[[126 137 139 126 118 138 110 142 120 135]
 [145 117 112 141 113 122 129 108 127 142]
 [131 107 146 140 139 106 133 119 124 119]
 [120 114 113 104 120 140 124 138 140 134]
 [149 127 120 111 132 146 119 122 110 132]
 [120 148 121 126 137 114 127 156 128 116]
 [137 120 148 140 125 116 141 132 128 104]]
->
[[126 137 139 126 118 138 110 142 120 135]
 [131 107 146 140 139 106 133 119 124 119]
 [149 127 120 111 132 146 119 122 110 132]
 [137 120 148 140 125 116 141 132 128 104]]

[[143 136 134 140 114 145 122]
 [125 139 121 129 133 142 130]
 [118 128 124 125 129 129 134]
 [111 129 140 130 125 121 151]
 [121 136 121 110 149 133 126]
 [124 102 125 124 130 114 130]
 [140 111 106 129 133 121 105]
 [123 137 138 139 121 132 142]
 [126 106 119 118 139 123 124]
 [132 118 125 123 130 123 122]
 [138 122 133 135 113 125 126]]
->
[[143 136 134 140 114 145 122]
 [118 128 124 125 129 129 134]
 [121 136 121 110 149 133 126]
 [140 111 106 129 133 121 105]
 [126 106 119 118 139 123 124]
 [138 122 133 135 113 125 126]]

[[131 129 116 134 134 138 122 132 128]
 [131 128 150 124 122 135 135 128 138]
 [124 130 104 121 128 129 128 124 127]
 [136 124 100 127 136 121 137 121 132]]
->
[[131 129 116 134 134 138 122 132 128]
 [124 130 104 121 128 129 128 124 127]]

[[106 130 119 132]
 [120 126 133 127]
 [124 134 115 116]
 [119 126 135 126]
 [106 113 100 108]
 [129 123 135 133]]
->
[[106 130 119 132]
 [124 134 115 116]
 [106 113 100 108]]

[[116 147 126]
 [146 135 140]
 [133 133 142]
 [123 134 132]
 [125 135 131]
 [117 150 126]
 [135 133 142]]
->
[[116 147 126]
 [133 133 142]
 [125 135 131]
 [135 133 142]]

[[124 117 130 118 130 114 132 127 116 136]
 [125 124 133 128 126 139 142 141 129 119]
 [132 122 129 112 121 132 137 118 153 140]
 [123 136 125 131 126 134 125 136 127 126]
 [123 117 125 127 119 124 130 122 131 130]
 [127 125 134 126 131 116 125 127 122 124]
 [129 124 124 139 127 142 121 121 130 127]
 [132 122 125 118 128 123 134 124 139 134]]
->
[[124 117 130 118 130 114 132 127 116 136]
 [132 122 129 112 121 132 137 118 153 140]
 [123 117 125 127 119 124 130 122 131 130]
 [129 124 124 139 127 142 121 121 130 127]]

[[138 128 111 152 116 136 113 130 129]
 [135 126 121 142 124 139 117 141 125]
 [140 131 114 149 116 138 115 127 129]
 [118 121 112 121 137 136 126 131 133]
 [134 126 122 144 126 134 117 139 129]
 [129 128 127 129 127 127 130 128 129]]
->
[[138 128 111 152 116 136 113 130 129]
 [140 131 114 149 116 138 115 127 129]
 [134 126 122 144 126 134 117 139 129]]
---
[[130 140 134 134 131]
 [127 122 113 128 128]
 [129 112 116 129 128]
 [132 132 136 135 131]
 [126 137 111 126 127]
 [129 124 125 130 129]
 [126  99 124 125 127]
 [131 145 131 133 130]
 [127 122 124 125 127]
 [129 133 113 128 128]
 [126 122 124 131 127]
 [130 130 138 128 129]]
->
[[130 134 131]
 [127 113 128]
 [129 116 128]
 [132 136 131]
 [126 111 127]
 [129 125 129]
 [126 124 127]
 [131 131 130]
 [127 124 127]
 [129 113 128]
 [126 124 127]
 [130 138 129]]

[[121 139 135 110 134 145 151]
 [135 121 143 143 110 154 143]
 [129 129 139 130 120 149 148]
 [123 137 136 119 129 146 150]]
->
[[121 135 134 151]
 [135 143 110 143]
 [129 139 120 148]
 [123 136 129 150]]

[[104 132 151 153 107 146 144]
 [110 121 152 140 102 139 134]
 [111 126 152 143 100 148 134]
 [107 128 150 145 105 139 139]
 [116 116 155 149 101 133 138]]
->
[[104 151 107 144]
 [110 152 102 134]
 [111 152 100 134]
 [107 150 105 139]
 [116 155 101 138]]

[[112 126 142 122 111 132]
 [154 117 104 113 119 125]
 [141 123 122 129 131 124]
 [120 119 101 112 127 142]
 [100 107 130 135 123 129]
 [128 135 102 112 127 130]
 [138 136 136 107 130 105]
 [116 125 114 124 125 103]]
->
[[112 142 111]
 [154 104 119]
 [141 122 131]
 [120 101 127]
 [100 130 123]
 [128 102 127]
 [138 136 130]
 [116 114 125]]

[[119 126 121 115 119]
 [137 115 106 135 112]]
->
[[119 121 119]
 [137 106 112]]

[[121 105 127 101 121 104 105 117 135 138 122 106 104 103 119]
 [135 112 124 109 104 127 109 106 113 113 137 105 109 128  98]
 [122 124 121 124 119 123 124 118 124 126 121 125 125 123 123]]
->
[[121 127 121 105 135 122 104 119]
 [135 124 104 109 113 137 109  98]
 [122 121 119 124 124 121 125 123]]

[[121 124 135 125 129 142 124]
 [135 124 125 126 129 128 122]
 [117 125 140 128 127 150 118]
 [126 115 110 123 132 124 134]
 [113 128 124 122 111 141 112]
 [114 129 125 122 110 141 110]
 [139 130 137 121 127 126 122]
 [121 122 131 126 130 141 125]
 [125 119 119 122 130 128 131]
 [114 129 126 121 111 141 112]
 [134 125 119 125 123 125 118]
 [121 121 114 122 121 130 122]]
->
[[121 135 129 124]
 [135 125 129 122]
 [117 140 127 118]
 [126 110 132 134]
 [113 124 111 112]
 [114 125 110 110]
 [139 137 127 122]
 [121 131 130 125]
 [125 119 130 131]
 [114 126 111 112]
 [134 119 123 118]
 [121 114 121 122]]

[[129 126 128 129 128 129 130 126 128 129]
 [128 129 127 131 129 126 129 129 127 129]
 [119 134 126 120 127 137 143 144 115 135]
 [132 117 107 121 143 131 112 136 128 135]]
->
[[129 128 128 130 128]
 [128 127 129 129 127]
 [119 126 127 143 115]
 [132 107 143 112 128]]
---
[[138 102]
 [146 157]]
->
[138 157]

[[106 132 154 144 131]
 [153 129 154 125 106]]
->
[106 129]

[[105 101 130 110]
 [121 137 110 139]
 [128 129 129 125]]
->
[105 137 129]

[[102 109 103 102]
 [116 117 107 120]]
->
[102 117]

[[120 115 138 148]
 [103 125 142 133]]
->
[120 125]

[[151 130 141 145 134]
 [113 139 128 117 110]
 [132 114 117 145 147]]
->
[151 139 117]

[[100 138  98]
 [139 118 127]
 [157 124 124]
 [130 126 105]
 [123 114 139]]
->
[100 118 124]

[[125 119 116 143]
 [103 121 119 149]]
->
[125 121]
---
[[133 140 113 137 138 115]
 [118 118 132 113 116 127]
 [125 127 125 126 127 125]
 [128 128 128 128 128 128]
 [105 107 123 136 141 141]
 [116 121 117 121 132 115]]
->
[[105 107 123 136 141 141]
 [118 118 132 113 116 127]
 [116 121 117 121 132 115]
 [125 127 125 126 127 125]
 [128 128 128 128 128 128]
 [133 140 113 137 138 115]]

[[124 135 129 138 128 140 123 112]
 [118 112 132 134 114 144 133 150]
 [120 113 132 134 113 145 134 151]
 [147 117 137 127 128 132 122 131]
 [136 130 122 108 146 114 133 133]
 [140 134 146 105 134 138 138 128]
 [130 120 113 119 142 110 110 120]
 [136 128 122 108 148 113 133 134]
 [149 122 140 125 123 138 125 128]]
->
[[118 112 132 134 114 144 133 150]
 [120 113 132 134 113 145 134 151]
 [147 117 137 127 128 132 122 131]
 [130 120 113 119 142 110 110 120]
 [149 122 140 125 123 138 125 128]
 [136 128 122 108 148 113 133 134]
 [136 130 122 108 146 114 133 133]
 [140 134 146 105 134 138 138 128]
 [124 135 129 138 128 140 123 112]]

[[112 114 140 127 119 135 124 133 122 125]
 [112 117 138 126 119 132 125 132 123 126]
 [119 152 114 146 126 151 141 122 110 113]
 [129 116 132 115 118 124 108 137 151 146]
 [126 153 113 141 126 143 143 120 117 112]
 [131 146 133 117 106 117 140 120 129 125]
 [134 125 127 114 120 119 112 134 153 142]
 [129 131 130 126 128 124 130 127 124 126]]
->
[[112 114 140 127 119 135 124 133 122 125]
 [129 116 132 115 118 124 108 137 151 146]
 [112 117 138 126 119 132 125 132 123 126]
 [134 125 127 114 120 119 112 134 153 142]
 [129 131 130 126 128 124 130 127 124 126]
 [131 146 133 117 106 117 140 120 129 125]
 [119 152 114 146 126 151 141 122 110 113]
 [126 153 113 141 126 143 143 120 117 112]]

[[133 122 116]
 [149 151 127]
 [134 146 146]
 [142 148 150]
 [133 104 118]
 [125 111 131]
 [143 142 131]]
->
[[133 104 118]
 [125 111 131]
 [133 122 116]
 [143 142 131]
 [134 146 146]
 [142 148 150]
 [149 151 127]]

[[139 119 139]
 [123 144 123]
 [154 123 154]
 [119 147 119]
 [144 120 144]
 [106 138 106]
 [111 149 111]
 [125 127 125]]
->
[[139 119 139]
 [144 120 144]
 [154 123 154]
 [125 127 125]
 [106 138 106]
 [123 144 123]
 [119 147 119]
 [111 149 111]]

[[137 110 109]
 [119 108 107]
 [112 139 141]]
->
[[119 108 107]
 [137 110 109]
 [112 139 141]]

[[123 121 107]
 [140 103 137]]
->
[[140 103 137]
 [123 121 107]]

[[131 131 130 125 126 128 128 131 127 128 132]
 [143 119 106 112 143 127 115 137 122 133 122]]
->
[[143 119 106 112 143 127 115 137 122 133 122]
 [131 131 130 125 126 128 128 131 127 128 132]]
